In the rows, 128 means zero.
Each path below is one point turned by a fixed rotation once a step. After each direction that follows a path, write how fast that rotation turns it, in degrees a step (0 if it stays still).
Each turn is a multiple of 5 degrees from 10 to 175, or 0.
Each row of a path follows its step; steps can be skipped.
Path 1:
step 7: [132 127 136 128 126 134 135 121 124 127 119 134 124 139 127 128 122 127
 127 125 123 127 112 125 127 127 120 122 126 125 141 123 115 139 134 126
 119 140 128 118 130 133 125 128 133 130 116 124 128 138 132 134 126 130
 130 123 132 127 131 133 119 129 118 120 126]
step 12: [133 133 139 134 116 127 125 128 130 125 125 130 110 130 131 109 127 127
 124 125 124 134 124 138 125 128 125 120 137 133 131 126 118 130 137 134
 121 129 117 131 121 126 123 126 119 126 126 128 126 133 131 131 116 127
 131 132 138 131 127 132 128 128 126 125 120]
step 13: [135 117 129 129 132 137 141 118 120 129 130 132 128 127 128 136 122 137
 127 117 130 119 116 129 122 119 129 121 125 133 122 133 116 129 126 129
 132 128 127 122 121 120 120 136 125 138 124 129 126 128 136 126 128 123
 134 136 131 127 140 121 130 124 127 136 131]
step 16: [136 117 126 132 119 128 130 118 119 127 129 122 139 125 118 133 127 138
 131 130 126 117 133 118 131 129 130 134 133 123 130 124 126 118 133 136
 124 124 126 126 134 118 129 125 123 128 125 126 122 125 125 121 121 130
 129 118 134 121 139 116 135 131 135 133 124]
step 19: [128 121 118 127 128 132 125 120 122 137 121 136 132 125 139 133 125 131
 129 131 126 135 119 118 131 111 125 127 124 124 126 120 117 131 123 132
 121 122 118 137 132 113 121 129 126 125 132 123 123 127 127 118 133 130
 130 128 129 132 130 132 136 134 132 125 129]
step 28: [122 133 136 124 124 120 136 122 124 120 138 124 128 121 138 135 117 123
 129 126 130 125 130 126 130 136 129 126 134 130 134 127 127 125 141 113
 134 128 127 125 132 122 120 129 133 129 125 136 132 127 124 119 135 136
 120 130 136 139 129 126 133 127 124 137 120]
step 32: [133 132 135 135 120 125 130 120 126 139 127 136 128 137 136 137 134 116
 123 136 115 135 130 137 127 125 130 127 118 123 128 119 138 124 118 132
 131 131 131 132 125 125 132 126 133 122 120 124 123 113 125 126 123 134
 133 126 127 132 125 121 125 130 126 122 130]
step 33: [127 126 138 112 124 121 126 130 128 124 138 127 127 138 136 128 128 123
 138 115 123 136 122 129 123 136 133 125 127 121 135 132 126 131 129 121
 124 144 135 122 133 126 128 122 133 131 134 121 124 131 121 129 128 136
 122 123 129 135 139 127 135 127 130 136 131]
step 37: [120 125 133 134 126 128 131 121 124 127 120 129 139 129 126 128 137 122
 134 144 120 131 133 139 127 126 132 124 122 124 117 124 130 123 123 134
 133 128 129 138 123 114 129 130 131 133 133 127 123 136 134 123 127 129
 134 133 131 141 132 141 132 131 125 119 129]
[130 125 126 125 126 126 125 127 130 130 128 128 126 128 126 132 130 129
 130 127 131 128 124 126 127 127 129 128 128 130 128 128 128 125 129 128
 129 129 129 126 131 127 126 128 128 131 130 126 129 125 128 128 128 129
 129 127 127 128 125 127 130 129 128 128 128]  130
[130 130 129 130 125 127 128 126 129 126 126 127 128 129 129 125 130 127
 128 127 127 128 126 127 128 127 130 129 127 127 129 125 129 131 128 128
 129 130 124 130 129 130 130 127 128 130 130 128 126 127 129 129 132 129
 128 129 126 129 126 129 127 133 129 127 128]  140
[124 130 130 127 126 130 132 128 128 129 129 130 128 128 128 128 130 130
 127 127 127 127 132 128 125 128 130 131 130 127 126 127 127 125 127 129
 128 131 126 127 128 127 128 127 125 130 129 125 127 125 127 131 129 127
 127 130 129 128 128 129 128 126 125 129 127]  90
[128 125 126 127 128 130 126 125 127 126 127 129 128 125 128 128 129 129
 127 128 130 126 133 127 127 125 127 126 128 128 125 128 131 129 127 130
 128 131 128 131 128 126 129 129 130 126 129 129 126 128 128 127 128 127
 130 126 125 128 128 125 129 128 126 127 128]  140
[128 128 123 128 126 127 129 128 125 131 128 128 130 128 131 126 128 128
 127 126 130 131 131 125 128 128 126 129 129 128 130 129 126 127 128 129
 130 128 129 129 127 129 127 126 129 129 129 129 128 126 127 126 129 129
 129 128 130 130 127 127 125 128 130 130 127]  10
[128 130 129 127 129 126 127 126 128 128 129 127 126 127 128 128 133 126
 127 128 128 127 130 130 125 127 127 128 130 127 128 126 128 128 129 130
 129 124 129 128 125 130 130 128 130 126 128 127 132 126 128 129 126 127
 129 130 128 129 126 129 130 127 128 126 127]  125
